(in the rows, 128 means zero)
which system made each run
K565, path 1 (10 x 26)
[[158 117  94 148 118 136 116 125  96 107 113 129 140  98 125 140 143 111
  162 152 119 132 159  78  94 134]
 [124 113 134 133 154 110 141 146 138 116 130 135 123 181 165 142 136 169
  100 151 112 139 148 141  90 136]
 [122 124 160  95 111 149 111 134 159 130 147 123  88 122 144 123 100 120
  119 109 115  99  91 181 123 120]
 [157 138 121 122  96 154 114 107 112 138 127 139 141  75  87 137 111 119
  177 135 114 133 117  86 115 114]
 [125 131 119 138 141 108 147 134 112 131 122 163 172 168 137 155 165 159
  143 135 103 159 156 101 124 150]
 [104 119 159 118 129 112 109 154 159 120 128 134 122 152 174 137 133 104
   75 115 114 110 118 183 147 149]
 [130 115 147 131 113 146  96 107 149 129 123 111 109  70  98 118  71  91
  122 139 133 131  94 114 124  95]
 [128 133 113 146 146 134 163  88  96 145 123 140 159 148  90 127 125 174
  175 124 122 163 135  84 128 111]
 [128 155 120 116 135 110 141 146 114 135 132 151 154 172 167 135 180 144
  101  97 125 103 142 174 177 159]
 [128 124 148 115 109 113  79 151 164 115 130 111 107  68 140 122 125  65
   79 145 159 110 124 126 137 130]]
K491, path 2 (10 x 26)
[[172  86 117 160 100 163  76 148 138  93 105 128  68 109 159 107  70  96
  116 152 112 118 125 132  51 122]
 [144 123  97 120 156 152 120  83 141 133 170 138  92 145 152  90 120 195
  169 164  93 141 134  68  80  96]
 [143 170 140  72 148 125 142 102 110 155 176 127 141 157 156 177 192 176
  153 138  85  85 133 168 133 137]
 [151 146 178  82  66 116 103 186 150 134 124 153 149  94 119 195 138 101
  109 141 114 115 116 169 106 155]
 [ 81  76 152 144 105 123 110 149 170 103 106 162 148 109 114 147  89  92
  154 131  90 186 115  71  90 131]
 [ 96  95 107 166 184 139 134  58 120 118 109 129 147 180 150 128  93 144
  130 118  56 141 106 133 148  99]
 [184 178 127  98 137 134 104  87 131 170 133 135 127 139 133 112 118 173
   63 136 130 104  91 175 173  93]
 [119 173 173  78 100 104 124 142 160 168 165 137 141  67  83 134 159 123
  136 140 180 140 125  83 151 131]
 [ 48 111 147 166 131 106 185 154 106 107 116 110 181 117  92 177 136  84
  167 106 122 144 160 117 143 162]
 [133  89  95 178 122 138 134 148 105  89  58 142 138 174 145 110  77 113
   78  81 118 132 119 186 144 130]]
K792, path 3 (10 x 26)
[[108 101 165  35 120 112 104 113 172 132 120 147 149 129 109 152 138 114
  122  98 120 144  67 137 152 105]
 [139 119 194 174 124 130  89  93 116 166  95 148 155 127  98 170 115  85
  146 137 121 165 102 111 124 138]
 [113 162 123 219 137 117 139 140 130 143 121 150 151 142 146 111  90 145
   76 143 108 144 151 130 157 146]
 [ 91 134  89  96 141 114 139 128 158 104 140 115 135 110 144  90 119 125
   69 108 130 109 121 141 198 105]
 [129 110 152  82 145 116 130  90 115 131 114  84 143  96  70 157 141  96
  137 126 173 130 104 120 144  97]
 [137 148 178 189 131 122 150 132  88 168 117 127 135 149  97 145 138 130
  150 128 180 149 151 125 115 159]
 [113 150  98 185 115 131 137 169 123 116 138 140 107 129 174  75 130 114
  109 103 145 108 166 136 159 166]
 [120  96  70  88 142 128 129 121 128  70 129  85 113  89 134 112 125 106
  113 132 134 102 136 115 133  94]
 [142 108 157  87 157 124 156 100 102 138 130  89 119 149  87 162 145 159
  159 139 163 137 125 130  84 104]
 [157 166 168 157 102 147 127 148 105 173 144 159 103 157 142 118 152 142
  165 105 153 116 138 151 115 173]]
K834, path 4 (10 x 26)
[[140 151 167 124 154  94 114 120 138 154 136 114 144 130 133 167 148 135
   70 177 140 130 133 140 131 128]
 [ 76 136 182 124 114 127 127 147 177 144 156 128 107 106 122 113 100 104
  120 106 142 126 105 142 148 134]
 [106 114  98 151 112 145 142 111 106 111 101 138 165 103  95 123 101  98
  169  92 108 142 119 100 159 119]
 [159 125 104 146 153 102 136 121  90 125  85 137 170 169 130 143 158 145
   90 137 145 149 150 126 143 132]
 [121 135 165 120 151 109 106 137 154 142 155 109  81 139 169 103 160 116
   86 133 180 107 137 147 140 142]
 [ 94 130 136 141 115 155 143 125 132 120 156  86  94  62  98 109  85  92
  166 119 140 106 124 116 125 114]
 [131 130  92 147 115 135 191 139  81 115  98 137 176 141  82 150 108 165
  154 107 116 149 143 130 126 125]
 [158 123 120 111 133 107 116 154 115 125 109 163 132 195 179 124 195 139
  102 104 149 124 147 155 137 164]
 [136 110 145 121 136 135  72 121 153 115 155  94  60  87 167 105 139  76
  120 157 158 100 134 108  98 129]
 [104 130 137 148 135 149 174 112 125 126 151  83 117  90  72 141  57 157
  160 157 107 133 124 118  88  90]]
K76, path 5 (10 x 26)
[[151  89  89 100 192 133 138  57  86 111  93  97 128 199 141 123 139 151
  110  97 123 109 103 178 156  84]
 [208 198 160 106 111 123  88 125 110 192 144 140 109 119 136 113 180 138
   90 136 201  95 128 155 160 145]
 [ 74 172 155 150 103 112 151 171 151 144 190 128 128  56 108 121 146 111
  171 154 153 140 176  51 125 163]
 [ 56  66  98 151 140 126 205 162 105  54 100  86 158 141 104 170  90 112
  156 105  89 135 151 149 101 127]
 [200  68 111 110 126 146  91 128 107 102  54 138  98 191 151 109 110 126
   81  89 156 124  94 197 102 108]
 [191 159 143 113 141 137  42  73 145 181 170 148  76 114 169  76 176 128
  134 166 163 121 122  66 129 124]
 [ 76 199 136 138 148 120 183 118 121 149 214  90 150  79 117 170 145 160
  170 181  79  98 171 101 135 136]
 [ 91 116 128 106  71 131 210 219 123  86 103 131 159 139  84 163  82 147
  126  70 113 125 126 211 117 141]
 [169  44 125 101  91 139  55 139 140  99  53 184 115 148 137  97 135  64
  137  72 164 168  89 103 113 130]
 [162 116 134 167 199 121  51  35 120 149 138 115 118 130 179 141 164 107
  122 212  97 135 138  58 111 114]]
K565, path 6 (10 x 26)
[[127  61  88  97 120 118 149 163  96  47  88  77 131  99 109 162 141  74
  139 123 153 114 156 131  86 123]
 [191  74 139 154 144 140 110 127  95 123  83 131  82 193 142 118 122 148
  130 135 170 152 134 139  47 128]
 [150 164 137 149 131 171 106 106 135 164 187 139  54 146 186  76 122 160
  153 130 105  84 127 148 111 137]
 [129 177  95  84  95 144 143 141 138 115 183 114 136  48 121 150 122 144
  149 163  74  83 144 121 119 114]
 [130  95 132  60 101 100 154 180 133  96 103 152 178 136  92 192 157 146
  145 131 123 170 137 111  81 133]
 [128  71 182 144 123 129  87 138 131 127  87 172 119 194 166 149 148  83
  148  87 119 148 103 153 105 168]
 [140 143 135 203 130 162  73  86 136 148 133 134 103 106 162 108  67  96
  112 153  72 109 107 131 133 122]
 [121 168  97 111 140 126 156 103 151 138 160 131 157 102 102 119  82 202
  105 169  84 143 123  98 141  78]
 [108 133 148  35 124  98 159 142 137 134 132 148 178 153 103 166 186 155
  137  88 138 138 112 147 163 128]
 [132 114 179 146 100 116  87 146 112 139  93 143 143 115 127 158 168  35
  135  99 167 130 124 136 149 176]]
K834, path 7 (10 x 26)
[[131 167 152 112 121 120 159 146 133 161 158 134 125 134 110 120 140 175
  132 130 162 133 139 130 126 135]
 [ 97 132 133 119 105 130 135 155 127 117 145 140 135 115 142 140 160  93
  166  98 114 106 141 132 141 162]
 [135  87 112 141 119 125 118 145 118  86  88 121 137 118 128 149 109  96
  115 136 117 138 138 126  97 126]
 [140 106 134 129 157 125 126 109 134 132 119 130 107 173 138 109 113 168
  110 135 141 151 120 127 105 108]
 [138 164 134 119 134 148 118  96 122 160 165 125 104 124 146 108 139 139
  145 119 124  94 117 142 152 128]
 [143 160 119 117  91 131 131 153 122 127 138 130 147  71 105 146 128 118
  131 141 127 111 142 121 129 135]
 [100 100 141 111 123 102 148 163 141 108 115 141 155 145 118 156 141 132
  130 125 131 161 140 112 107 138]
 [111  88 148 138 152 133 110 108 128 118 112 128 114 169 160 133 132 101
  134 104 114 128 112 149 126 135]
 [167 139 117 157 127 152  99  99 120 141 123 126 104 110 133  99  93 127
  108 140 130 115 117 130 132 108]
 [135 166 115 111 127 120 148 128 133 146 155 131 139 107 106 114 130 172
  123 145 143 135 141 100 140 114]]
K910, path 8 (10 x 26)
[[123 134 170 155 144 111 107  94 145 150 125 112 157  75  78 170  91 115
  111 199 122 167 121  69 106 102]
 [ 56 136 150 162 147 120 207 140 135 143 132 136 152 189 108 121  94 180
  130  83 120 156 125 161 158 135]
 [143 132  77 118 102 151 113 131 114 106 111 130 113 108 153  73 126  83
  103  63 145  77 113 171 198 126]
 [181 121 117 117 138 108  82  99 122 128 106 113 141  70  94 130 141 106
  104 187 177 156 138  46 114  98]
 [ 66 130 191 154 185  92 192 123 124 154 151 103 140 184 110 162 149 168
  141 138 154 161 153 126 119 143]
 [106 145 124 150  99 163 161 166 112 113 143 101  83 126 149  95  96 106
  128  65 136  60 128 221 154 150]
 [206 111  57 106  83 152  86 134 112  93  98 137 117  62 107  89 115 108
  136 144 160 133 135  67  98  98]
 [126 105 146 117 190  83 143 100 110 139 122 133 166 189 127 173 204 165
  147 167 141 181 161  67 103 135]
 [ 85 151 196 149 142 125 150 158 136 147 168  97  91 170 179 152 137 121
  103 113 118  68 132 237 135 170]
 [162 133 102 119  47 185 103 163 149 108 140 132  70  43 109  76  51 106
  150 117 129 100 108 125  91 108]]
K491, path 9 (10 x 26)
[[146 185 112 122 125 139 140 106 112 156 151 139 149 122 130 131 130 164
  124 129  93  98 125 152 166 123]
 [140 146 135  71  96 101 125 165 143 129 126 153 165 108 111 151 160 130
  105 127 147 136 129 124 145 138]
 [ 80  81 169 131 134 105 130 139 140 111 106 119 143 128 111 161 131  76
  139 118 140 157 125 110 119 139]
 [112 109 129 196 146 148 133 104 112 122 105 113 119 146 130 118  70 115
  122 115 108 131 116 153 131 118]
 [167 162  87 128 124 147 118 107 126 146 136 149 114 130 137  69 108 171
  102 121 136 119 119 125 159 103]
 [131 151 128  72 137 103 130 120 128 142 158 120 137 110 122 130 194 135
  134 136 168 120 143  96 154 130]
 [ 95 119 172 136 127 105 160 164 109 116 123  94 144 119 105 184 146  91
  136 130 151 121 151 155 114 155]
 [123 101 127 178  94 150 132 166 127 103  94 145 110 137 129 109  71 107
  128  94 125 139 124 153 106 141]
 [154 110  73 130 140 151  96  89 129 117 124 150 109 138 159  67 124 137
  135 119 117 136 122  83 136 104]
 [148 149 127  97 176 109 126  85 113 147 158  94 124 138 141 142 177 158
  113 170 141 108 144 120 132 112]]
K792, path 10 (10 x 26)
[[ 67 114 156  83 173 115 127  54 152 154 142 151 178 169 132 157 157 133
  161  97  63 146  77 117 188 111]
 [168 163 179 151 109 121  95 119 103 163  90 136 174 116 112 191 118  89
   76 136 114 111 100 192 161 143]
 [115 144 141 170 101 100 116 176 178 138 118 164 140  97 110  86  81 127
   59 147 168 180 135  81 145 133]
 [ 33 103 117 148 183 114 156  82 140 112 138 102 149 134 130 110 130  98
  142  97 113 136 125  97 195 117]
 [157 135 131 135 151 126 150  98  69 131  93  73 146 135  98 161 123 115
   91 115 158  93 117 202 161 110]
 [174 163 143 132 102 117 121 163 130 160 130 143 104 111 101  79 134 148
   96 132 234 149 146 103 129 135]
 [ 66 128 123 157 148 123 140 123 127 120 166 110 117  99 144 105 168  84
  182 120 141 122 168  65 150 156]
 [114 107 103 145 141 135 179 141  77  82 113  68 134 129 121 170 116 113
  131 123 115  85 153 190 111 128]
 [183 114 121  90 106 137 131 160 125 125 109 140  87 160 118  86 118 173
  107 106 196 139 122 152  94 113]
 [144 126 130 118 136 142  86  89 129 149 161 145  93 123 158  95 183 112
  192 130 140 129 136  58 120 140]]
K532, path 11 (10 x 26)
[[125 162 150  48 122 135 144 107 147 155 195 122 126  93  97 156 151 172
  189 155 106 118 118  97 103 106]
 [108 148 163 121  84 132 166 167  94 138 124 149 178 128  97 197 157 106
  188  83  98 114 134 174 138 176]
 [136  92 127 173  86 119  93 186 140 100  63 188 154 148 156 128 106  83
   89 103 114 161 128 138 126 164]
 [109  81 125 131 178 118  71  80 185 114 125 138 108 150 175 100 100 128
   82 163  93 161 104  85 121  93]
 [126 166 148  93 171 142 141  53 130 169 177  84 114 126 120 139 113 177
  123 150  97  90  95 164 149  79]
 [159 207 137 106  65 139 163 161 101 169 143 147 155  87  71 132 131 152
  141  97 162 106 127 157 167 142]
 [ 95 114 121 148  92  96 128 183 129 107  95 169 181 101 111 133 160  70
  137 103 156 171 159  68 156 173]
 [ 71  53 140 173 195  95 126 113 137  84  92  92 136 170 165 155 122  83
   85 143 111 148 139 130 119 125]
 [156 122 140 136 162 155 127  87 132 143 132  90  58 166 140  85  68 172
   81 128 146 104  92 193 116  81]
 [182 195  96 100  94 164 122  99 112 171 171 142 104  76  97  65 135 164
  173 117 168 108 124  88 154 106]]
K358, path 12 (10 x 26)
[[171 152 204 104 111  91 108 152 122 169 117 126 151 108  86 190 172 116
  106 170 196 151 138 119 100 148]
 [ 38 114 190 208 135 125 154 159 156 137 151 132 102 152 145 114 104 103
  159 114 132 154 148 115 111 173]
 [120  93  44 162 122 168 137 119 109  66  98 119 122 124 155  90  66 108
  121  90  67  99 121 158 146 106]
 [220 129  82  52 135 120  98  95 119 130  98 143 145 133 106 119 143 183
   84 152 154 146 107 110 125  72]
 [112 170 211  94 156  98 126 110 141 194 194 123 114 142 132 149 211 142
  159 148 172 126 139 107 133 155]
 [ 66 145 161 196  95 140 162 182 116 115 151  97 121  86 130 159 101  67
  155 114 106  84 157 176 128 179]
 [140  72  60 148  89 142 141 169 123  63  53 156 152 123  99 105  50 128
  107 105 112 169 124 116 104 102]
 [170  84 102  71 184 119  87  55 131 136 109 158 124 199 156  98 181 166
  127 125 139 163 104  82 132  92]
 [145 190 193 117 159 125  98  90 127 187 195  89  89 120 169 156 181 120
  115 168 135  60 129 172 143 147]
 [ 89 184 155 166  62 137 180 207 143 131 165 110 128  45  75 137  58 123
  127 141 133 111 152 148 114 147]]
K358, path 13 (10 x 26)
[[ 85 113 122 147  99 152 118 155 149 110 154 128  74  83 143  58 121  69
  171  84 169 116 139  88 140 150]
 [154  96  64 161 156 142 136  82  67  85  92  90 157 103 108 158 113 115
  151 164  90 126 153  91 101  97]
 [173 131 146  87 143 109 142 144 126 146 122 157 133 216 146 150 154 217
   93 134 131 142 124 180  92 128]
 [113 151 164  90  95 139  90 159 176 146 184 140  64  96 169  80 158  92
  143 101 167  90 122 130 144 158]
 [114 122 112 170 118 143 132 110 103 100 129  84 145  31  85 162  91  73
  171 170 100 122 150  73 102 116]
 [136 100 119 129 143 119 174 135 106 118  87 162 181 212 114 174 113 204
  132 123  80 177 127 149  91 121]
 [145 123 140  72 111 129  70 142 169 141 138 182  88 173 203  81 175 115
  103  75 144 108 100 162 161 150]
 [134 152 143 145 131 131  74  94 144 135 157  77 105  13 115 128 114  58
  115 189 143 100 133  74 134 111]
 [ 87 138 146 165 150 123 215 120 106 134 131 104 177 142  65 188  75 191
  155 157  85 163 140 130  97 109]
 [125 115 112  88  91 137 143 171 128 121 102 198 141 208 161 104 156 146
  137  22 115 126 103 194 169 159]]
K532, path 14 (10 x 26)
[[139 150 178 116 130 114  95 161 190 158 185 135  55 125 160  82 139 163
  102 177 189 142 147  92  79 138]
 [ 49 132 127 121 122 163 172 115 137 108 196  84 103  67 113 130 104 110
  218 116  75  87 133 109 119 120]
 [175 111  74 118  95 148 172 140  52  95  63 143 188 152  89 180 118 146
  157  89  89 124 127 179 118 123]
 [191 106 147 105 114 101  60 159 145 145  86 207 128 193 175 109 194 129
   88 116 177 170 127 110 119 163]
 [ 72 125 189 147 164 119  69 102 196 136 192  98  74  85 186 127 130  75
  119 187 103 110 130  89 112 135]
 [ 94 150 122 142 129 163 202 110 119 119 157  75 133  97  78 164  28 179
  147 147  51  99 110 178 102  82]
 [183 145  80  75  70 145 159 149  89 140  83 206 176 177  88 102 145 183
  150  39 147 150 104 152 172 127]
 [149 117 147 117 127  90  34 128 138 135 106 173 153 114 180 134 234  34
  108 132 168 142 144  68 172 178]
 [ 59 115 202 193 188  92 127 126 172 121 158  54 109 101 146 188  78 103
   71 231 100 129 151 127  75 123]
 [ 84 134 121 131 122 172 221 131 139 130 149 108  91 168  86  77  11 221
  140  72 105 123  89 201 121  81]]
K910, path 15 (10 x 26)
[[110 132 127 167 103 119 151 159 128 117 109 136 163 100  95 140  88 119
  113 131 123 154 138 117 131 134]
 [ 99  89 108 128 146 114 139 132 139 101 103 137 133 163 140 101 123 125
  107  95 139 151 126 124 150 120]
 [147 122 130 123 162 131 101  80 118 139 129 100 106 131 141 114 136 116
  106 132 149 107 115 140 148 107]
 [150 171 150 141 125 129 138 122 118 164 149 113 122 102  97 128 119 152
  128 154 160 125 138 119 123 123]
 [ 96 142 124 129 111 124 174 167 120 121 141 131 142 119 111 124 143 131
  156  99 146 130 154 123 140 151]
 [123  88 105 122 125 123 126 146 111  83 100 111 130 125 139 138 139  82
  123 109 136 114 140 142 127 135]
 [161  98 141 137 147 126 100 116 125 127 107 119 101 146 135 126 117 128
  106 153 151 142 124 122  89 114]
 [131 151 145 138 145 140 137 111 128 160 164 130 101 150 141 107 135 168
  150 132 134 123 134 123 118 130]
 [129 163 109 111 106 140 147 144 116 124 158 126 133  98 130 134 142 133
  149 119 109  89 142 143 141 138]
 [137 108 123  95  99 114 123 162 128 100 104 138 153 109 112 161 137 108
  123 130 130 138 132 122 110 133]]
K76, path 16 (10 x 26)
[[124 124  98 144 153 144 134 107 113 123 145 128 101 164 174  96 144 144
  148 112 111 107 141 131 131 134]
 [155 156 103  87 114 134 124 135 121 118 147 110 121  93 136 131 142 130
  108 135 130  81 133 153 140 120]
 [134 129 159  87 105 118 135 152 142 134 140 131 130 106  94 151 139 136
  147 144 156 146 130 106  92 128]
 [ 99  99 154 153 128 136 137 130 118 122 119 140 133 154 134 152 132 109
  179 107 104 140 130 126 103 151]
 [152 120 102 156 120 147 103 127 118 109 107 137 120 133 162 118  97 112
  105 126  93 110 123 154 127 126]
 [153 138 113  88 131 125 103 116 158 132 145 137 115 115 138 103 123 160
   95 154 132 132 117 104 126 100]
 [ 98 144 163  90 144 116 149 108 133 151 160 120 145 129 111 161 158 142
  160 127 120 128 121 123 139 127]
 [118 140 151 158  98 132 145 153 106 133 111 138 155 124 109 158 117 102
  142 101 119 124 129 162 137 155]
 [138 104 109 154 108 127 103 153 140 104  97 160 130 125 140 100 102 110
  103 122 132 155 133 103 123 130]
 [115 104 118 112 177 115 111  87 145 116 136 110 120 142 153 121 139 134
  107 150 120 132 126 105 130 103]]

runs to name
path 17 (2 x 26)
[[171 107 141 100  99 175  85 117 156 133 160 151  57 120 140 109 100 156
  191 152 102 132 106  96  31 108]
 [147 150 100 111 124 148 142  94  97 144 151 179 172 159 138 167 166 184
  211 131  33 131 134 103 114 137]]
 : K910
path 18 (2 x 26)
[[101 139 138 177 147 134 160 107  69 124 122  64 141 108 112 165 130  69
  142 109 133  76 142 181 166 145]
 [159 136 113 167  85 127 150 194 111 118  90 139 122 128 104  90  87 137
   82 104 195 141 147 154 125 141]]
 : K834
path 19 (2 x 26)
[[182 152  90 153 137 146 158 109 103 147 115 135 122 156 100  86  77 217
  102 138 147 149 129 129 115  88]
 [135 164 114  54 129 124 127 122 140 153 180 153 114 146 162  91 205 164
  146  96 149 103 131 123 172 137]]
 : K565
path 20 (2 x 26)
[[111 104 120 113 131 129 157 136 107 114 121 117 112 146 115 101 155 119
  164  79 183 130 138 124 139 134]
 [162 116 113 142 134 130 114 124  81 113 110 107 121 122 139 138 167  90
  141 131 159 107 154 124 117 145]]
 : K76
path 21 (2 x 26)
[[142  98 133  54 128 119 138 138 135 129 104 144 111 194 125  92 157 153
  106  61 195 140  97 165 152 114]
 [175 125 161 143 133 143  50  76 111 162 130 127  96  98 144 119 173  64
  164 145 164 118 124  80 124 142]]
 : K792
path 22 (2 x 26)
[[143 145 160 198 140 149  74  88 126 172 137 144  91 135 168  89 122  97
  129 128 132 121 123 117 143 148]
 [109 177  89 155 136 132 154 122 141 127 176 111 131  76 126 105  92 165
  114 174  98 116 156  91 136 106]]
 : K910
path 23 (2 x 26)
[[195 128  74 136 115 141  84 152 139  92 117 132  96 120 184 111  85 153
   46 181  89  99 135 162  85 108]
 [108 125 129  37 142 123 127 104 198 132 182 134 109 110 117 106 115 192
  134 155 110 150  99  78 107  73]]
 : K792
path 24 (2 x 26)
[[153 159 160 150  97 171 112 128 124 158 146 138  89 130 147 124  88 131
  138 107  97  86 100 199 118 139]
 [168 152  72 112  70 147 107 153 141 119 129 182 143  80 120  92 108 150
  136 137 111 142 135  70 123 120]]
 : K834
path 25 (2 x 26)
[[165 116  44 124 134 142 152 124  95 100  98 152 138 178 141  88 126 182
  116  99 121 134 138 133 138 108]
 [175 143 128  67 145 101  78 115 133 143 141 132 122 135 166 129 210 126
   88 146 165 107 135 122 151 134]]
 : K910
path 26 (2 x 26)
[[122  89 119 165  90 136 123 161 122  94  75 151 147 116 109 129  80  88
  124 103 118 154 123 125 118 133]
 [132  90  99 145 175 115 120  95 126 113  97 136 133 184 152 102 125 152
   93 132 131 163 129 104 133 106]]
 : K792
path 27 (2 x 26)
[[147  52 105 142 156 140 124  99 101  97  83 139 126 187 135 137 124 141
  169 127 105 171 126  98  65 112]
 [173 154 146 137 150 147 102  97 117 164 143 142  99 190 187 128 132 171
  105 134  91  92 113 192 121 135]]
 : K565
path 28 (2 x 26)
[[120 152 157 149 139 110 134 151 162 147 142 148 128 165 157 136 101 181
   65 158 101 139 130 162 118 134]
 [ 82 134 121  85 107 139 135 141 175 117 162 127 105  95 131  85 105 118
  126  89 124 108 103 137 167 113]]
 : K358
path 29 (2 x 26)
[[ 90 116 177 105 163 116 149 123 134 128 173  85 104 135 134 168 163 130
  164 157 135 116 147 124  85 136]
 [131 133 146 158  96 170 155 142  98 126 128 112 104 126 114 140  84 120
  168  97 112  93 119 191 102 138]]
 : K76
path 30 (2 x 26)
[[108 113 216 170 116 124 105 137 136 147 117 109 120 105 109 178  95  65
  126 144 133 133 111 150  98 147]
 [106 118 110 204 116 161 152 133 132 125 117 154 107 145 123  77  48 149
  148 105 103 156 126 115 111 122]]
 : K910
path 31 (2 x 26)
[[139  90  96 184 125 124 109 147  95  94  66 169 160 173 169 137 142  92
  120 105 100 146 149 130 127 165]
 [145 113 128 146 164 123  67 100 169 124 129 126  91 146 190  98  96 130
   45 171 107 125 112 135 122 104]]
 : K565
path 32 (2 x 26)
[[127 151 121 154 115 119 167 149  96 130 107 124 168 124  95 144 119 132
  109 112 146 127 143 153 160 138]
 [125 115 121 121 123 106 125 158 134 115 108 138 126 137 136 100 153 111
   97 103 186 141 141 121 152 142]]
 : K792
